Some points, each followed by its number:
array([ -4,   5,  31,  41,   2, -17,  42,   6,   2,  19,   7,   3]) 0
array([-73,  46,   6,  37,  36, -41,   5,  45,  44,  24,  38,  36]) 1
array([-11,  42,  -4,  48,  17, -31,   2,  63,  64,  16,  11,  13]) 2
array([ 41,  16, -25,  11,  11,  26,  -9, -25, -26, -32,  13,  13]) 3
array([-21, -23,  -9,   1,  45,  10, -29, -20, -20,  -4, -10, -11]) 4
array([-59,  11,  14,  36,  67, -13,  37,  41,  39,  32,   8,   9]) 5
array([-65, -22,   4,  18,  84,   2,  -8,   4,   3,   2,  -3,  -7]) 6
array([  4, -19,  26,   0,  -4,   1, -56, -53, -52, -25, -35, -35]) 7
array([  9, -24,  42,  17,  11,  -4, -61, -60, -63, -20, -38, -40]) 8
array([ 13, -11,  13,  18,  19,  67,  32, -40, -40,  19, -59, -59]) 9
array([ 35,   6,  -9, -10, -10,  55,   1, -54, -49,  -6, -25, -24]) 10
array([ 72,  -6, -20,   9,  26,  74,  -1, -48, -49,  23, -51, -53]) 11
array([ 85,  19, -32, -35,  -2,  83, -25, -63, -62, -11, -22, -20]) 12
array([ 70, -21, -40,   8,  75,  57,  26, -17, -18,  -1,   9,   9]) 13
array([ 86,   7, -40, -35,  22,  71, -13, -53, -52, -34,  14,   8]) 14
array([ 73, -25, -40,  10,  81,  52,  39,  -9,  -9,  -6,  21,  20]) 15
array([  9, -15, -27, -10,  41,   2,  43, -29, -30,   0,  65,  66]) 16
array([ 48, -15,  -4, -11,   2, -13, -50, -64, -65, -24,   8,   8]) 17
array([ 21, -14, -14, -21,  -1, -24, -11, -50, -51, -17,  44,  43]) 18
array([ 44, -15,   3, -13, -26, -30, -73, -73, -71, -27,  -1,  -2]) 19
array([ 24, -13, -14, -21, -13, -31, -22, -58, -60, -23,  41,  45]) 20
Which two points above are nearest to each new point, looking only along the 4 directions in which the numbered points spread most? Their numbers follow each, nearest first.
array([ -1, -51,   8,  40,  78,  14,  48,  21,  24,  34,   4,   3]) 6 5
array([-21, -30,  62,  67, -60, -11,  12,   1,   3,   4, -15, -13]) 0 4
array([-15, -24,  19,  15,  42,  57,  21, -28, -27,   5, -52, -53]) 9 4
array([ -5, -90, -45,  40, -66,   8, -22,  61,  61, -74, -89, -85]) 9 0
array([-10,  -3,   9,  33,  14,  23,  58,  10,  11,  38, -15, -15]) 0 5
array([ 44,  70,  57, -61,  -2, -87, -46,   6,   5,  37,  22,  22]) 0 18
array([-63, -48,   3,  -9,  76,   1,   5,  20,  21,   1,   5,   6]) 6 5
array([-21, -25,  34,  47, -17,  33,  37,  23,  25,  29, -39, -38]) 0 9
array([ -2, -62, -60,  26, -50,  32, -11,  35,  35, -64, -67, -71]) 9 10
array([-41,  54,  34,  11,  15,   4,  69,  32,  36,  71,  -8,  -9]) 2 5
array([  1,  -9,  39,  23, -27,   9,  12, -31, -31,  25,  -9,  -8]) 4 0
array([ 24, -45,   3,  74, -36,  11,  -9,  51,  50, -31, -54, -52]) 0 9
array([ -4,   6, -12,  46, -49, -56, -25,   8,   5, -14,  10,  10]) 0 2
array([ 64,  54,  71, -74,  -2, -34, -39,  -2,   0,  46,  -2,  -3]) 3 0
array([-55, -85, -66,  19, -45,  11,   3,  51,  54, -79, -68, -66]) 0 4
array([ 31,  64,  14,   1, -26, -85, -47,  10,  10,  -1,  20,  22]) 0 2
array([ 29,  41,  -8, -56, -32,  31,  20,   4,   4,   5,  -6,  -6]) 3 10
array([ -4, -77, -76,  17, -57,  26, -24,  47,  48, -79, -82, -79]) 9 10
array([ 13,  -2,   1,  39,  30,  22,  45,   8,   7,  36, -10,  -8]) 0 4
array([  9, -72, -75,  18, -57,  32, -30,  45,  44, -83, -89, -90]) 9 10
array([ 57,  -2,  -4, -34, -48,  -3, -89, -86, -90, -48, -15, -14]) 19 17
array([  7,  20,  34,  11, -31, -32,   2,  20,  17,  25,  23,  19]) 0 2
array([ 14,  77,  74, -87,  26, -88,   0,  31,  30,  60,  80,  78]) 1 2
array([ 21, -17,  55,  -5,   8,   7, -42, -52, -48,  -1, -31, -31]) 7 8
array([-43, -25,   6,  40, -25,  28,  24,  17,  18, -11,  -7,  -7]) 0 4
array([ -13,  -53, -111,  -31,  -53,   48,  -16,   38,   38,  -74,  -81,  -81]) 9 10
array([ -1, -24, -31, -67, -18,  46, -34, -26, -29, -41, -25, -23]) 10 17
array([ 54,  65,  40, -87, -13, -27, -22,   2,   3,  37,  38,  42]) 3 18
